[[128 130 115 134 138 132 121 123]
 [136 131 140 118 132 129 118 131]
 [140 131 133 122 136 128 140 126]
 [123 130 132 124 130 122 124 123]
 [138 149 139 129 140 141 121 108]
 [144 135 143 139 132 141 133 119]]
->
[[144 135 143 139 132 141 133 119]
 [136 131 140 118 132 129 118 131]
 [138 149 139 129 140 141 121 108]
 [140 131 133 122 136 128 140 126]
 [123 130 132 124 130 122 124 123]
 [128 130 115 134 138 132 121 123]]

[[129 130 129 135 129 132 130 132 128 130 127 125 126 128 129 127]
 [128 130 127 152 122 136 141 137 124 122 120 121 120 127 136 127]
 [128 129 126 138 126 129 131 129 126 126 125 126 125 127 133 127]
 [130 127 132 115 133 124 124 121 132 136 135 135 136 129 123 130]
 [128 127 130 116 131 125 118 119 128 133 131 132 133 128 123 129]]
->
[[130 127 132 115 133 124 124 121 132 136 135 135 136 129 123 130]
 [128 127 130 116 131 125 118 119 128 133 131 132 133 128 123 129]
 [129 130 129 135 129 132 130 132 128 130 127 125 126 128 129 127]
 [128 130 127 152 122 136 141 137 124 122 120 121 120 127 136 127]
 [128 129 126 138 126 129 131 129 126 126 125 126 125 127 133 127]]

[[126 147 132 129 122 136 129 128 137 149]
 [128 117 138 124 132 136 129 131 135 149]
 [128 137 140 119 125 128 129 129 128 142]
 [129 124 123 137 128 130 128 130 131 111]
 [128 131 130 129 126 129 128 127 132 109]
 [129 119 127 129 127 131 128 129 130 129]
 [128 131 137 131 121 147 130 133 146 134]]
->
[[128 137 140 119 125 128 129 129 128 142]
 [128 117 138 124 132 136 129 131 135 149]
 [128 131 137 131 121 147 130 133 146 134]
 [126 147 132 129 122 136 129 128 137 149]
 [128 131 130 129 126 129 128 127 132 109]
 [129 119 127 129 127 131 128 129 130 129]
 [129 124 123 137 128 130 128 130 131 111]]

[[127 121 114 123 116 131]
 [132 145 136 141 131 105]
 [118 122 135 130 136 115]
 [128 126 134 116 133 128]]
->
[[132 145 136 141 131 105]
 [118 122 135 130 136 115]
 [128 126 134 116 133 128]
 [127 121 114 123 116 131]]

[[124 134 124 121]
 [120 121 115 120]
 [120 154 116 121]
 [134 141 139 135]
 [135 117 137 137]]
->
[[134 141 139 135]
 [135 117 137 137]
 [124 134 124 121]
 [120 154 116 121]
 [120 121 115 120]]

[[126 124 127 130 129 117 130 132 121 117 124 135 120 115 133]
 [138 130 121 127 124 109 129 134 123 130 125 118 130 155 127]
 [132 128 134 132 128 146 125 135 122 125 125 114 133 137 128]
 [137 129 141 125 140 119 126 137 132 125 125 137 140 123 121]]
->
[[137 129 141 125 140 119 126 137 132 125 125 137 140 123 121]
 [132 128 134 132 128 146 125 135 122 125 125 114 133 137 128]
 [126 124 127 130 129 117 130 132 121 117 124 135 120 115 133]
 [138 130 121 127 124 109 129 134 123 130 125 118 130 155 127]]

[[125 127 132 118 128 135 134 137 124 149 131 133 124 133 139 125]
 [122 131 123 142 119 128 138 117 128 109 136 144 135 125 126 133]
 [122 132 122 138 114 126 130 116 124 107 134 139 134 126 130 125]
 [123 129 140 116 130 133 134 130 138 137 125 114 123 126 124 129]]
->
[[123 129 140 116 130 133 134 130 138 137 125 114 123 126 124 129]
 [125 127 132 118 128 135 134 137 124 149 131 133 124 133 139 125]
 [122 131 123 142 119 128 138 117 128 109 136 144 135 125 126 133]
 [122 132 122 138 114 126 130 116 124 107 134 139 134 126 130 125]]
---
[[124 132 145 120 125 134 127 137]
 [127 108 138 135 130 130 128 126]
 [129 138 139 136 129 130 126 117]
 [128 129 127 128 128 130 127 128]
 [129 129 131 131 128 126 124 124]
 [130 137 138 132 129 133 130 118]
 [100 140 110 146 120 141 120 114]
 [144 123 141 120 142 125 142 117]
 [124 135 147 118 113 134 125 136]
 [131 121 136 137 132 131 126 131]
 [128 144 139 127 136 146 136 112]
 [129 127 127 129 129 128 128 128]]
->
[[129 127 127 129 129 128 128 128]
 [124 132 145 120 125 134 127 137]
 [127 108 138 135 130 130 128 126]
 [129 138 139 136 129 130 126 117]
 [128 129 127 128 128 130 127 128]
 [129 129 131 131 128 126 124 124]
 [130 137 138 132 129 133 130 118]
 [100 140 110 146 120 141 120 114]
 [144 123 141 120 142 125 142 117]
 [124 135 147 118 113 134 125 136]
 [131 121 136 137 132 131 126 131]
 [128 144 139 127 136 146 136 112]]

[[117 124 149 136 131 150 143 128 118 141 115 125]
 [119 122 146 120 146 125 118 130 107 131 132 128]
 [132 146 128 152 117 149 128 138 151 124 141 126]]
->
[[132 146 128 152 117 149 128 138 151 124 141 126]
 [117 124 149 136 131 150 143 128 118 141 115 125]
 [119 122 146 120 146 125 118 130 107 131 132 128]]

[[130 132 139 131 150 134 114 113]
 [128 139 120 133 144 133 116 120]
 [127 127 128 119 129 121 131 131]
 [126 130 133 133 128 130 123 132]
 [125 131 132 123 139 123 120 124]
 [126 124 125 125 122 130 121 131]]
->
[[126 124 125 125 122 130 121 131]
 [130 132 139 131 150 134 114 113]
 [128 139 120 133 144 133 116 120]
 [127 127 128 119 129 121 131 131]
 [126 130 133 133 128 130 123 132]
 [125 131 132 123 139 123 120 124]]

[[127 116 109 125 103 138 150 115 149 125 141 135]
 [127 127 111 124 113 135 135 122 128 122 124 130]
 [128 118 106 124 101 140 149 115 145 122 135 134]
 [130 123 116 128 113 137 141 122 136 123 126 128]
 [121 129 105 118 113 131 131 119 128 127 137 139]
 [130 121 128 130 122 131 139 125 140 128 133 128]
 [121 129 114 120 121 127 126 122 127 130 138 137]]
->
[[121 129 114 120 121 127 126 122 127 130 138 137]
 [127 116 109 125 103 138 150 115 149 125 141 135]
 [127 127 111 124 113 135 135 122 128 122 124 130]
 [128 118 106 124 101 140 149 115 145 122 135 134]
 [130 123 116 128 113 137 141 122 136 123 126 128]
 [121 129 105 118 113 131 131 119 128 127 137 139]
 [130 121 128 130 122 131 139 125 140 128 133 128]]

[[126 133 120 126 127 122 130 135 126 128 124 127 130 121 142]
 [134 142 130 132 127 137 142 151 124 117 120 133 141 125 133]]
->
[[134 142 130 132 127 137 142 151 124 117 120 133 141 125 133]
 [126 133 120 126 127 122 130 135 126 128 124 127 130 121 142]]

[[125 112 143 148]
 [123 103 129 119]
 [120 138 119 107]
 [119 136 142 146]
 [153 138 111 111]
 [119 103 134 131]
 [119 152 138 144]
 [141 124 131 147]
 [149 110 125 132]
 [132 111 125 121]]
->
[[132 111 125 121]
 [125 112 143 148]
 [123 103 129 119]
 [120 138 119 107]
 [119 136 142 146]
 [153 138 111 111]
 [119 103 134 131]
 [119 152 138 144]
 [141 124 131 147]
 [149 110 125 132]]

[[130 121 132 123 130 129 122 117]
 [136 128 117 128 123 106 118 130]
 [141 115 151 121 123 116 134 116]
 [125 139 118 126 123 129 134 131]]
->
[[125 139 118 126 123 129 134 131]
 [130 121 132 123 130 129 122 117]
 [136 128 117 128 123 106 118 130]
 [141 115 151 121 123 116 134 116]]
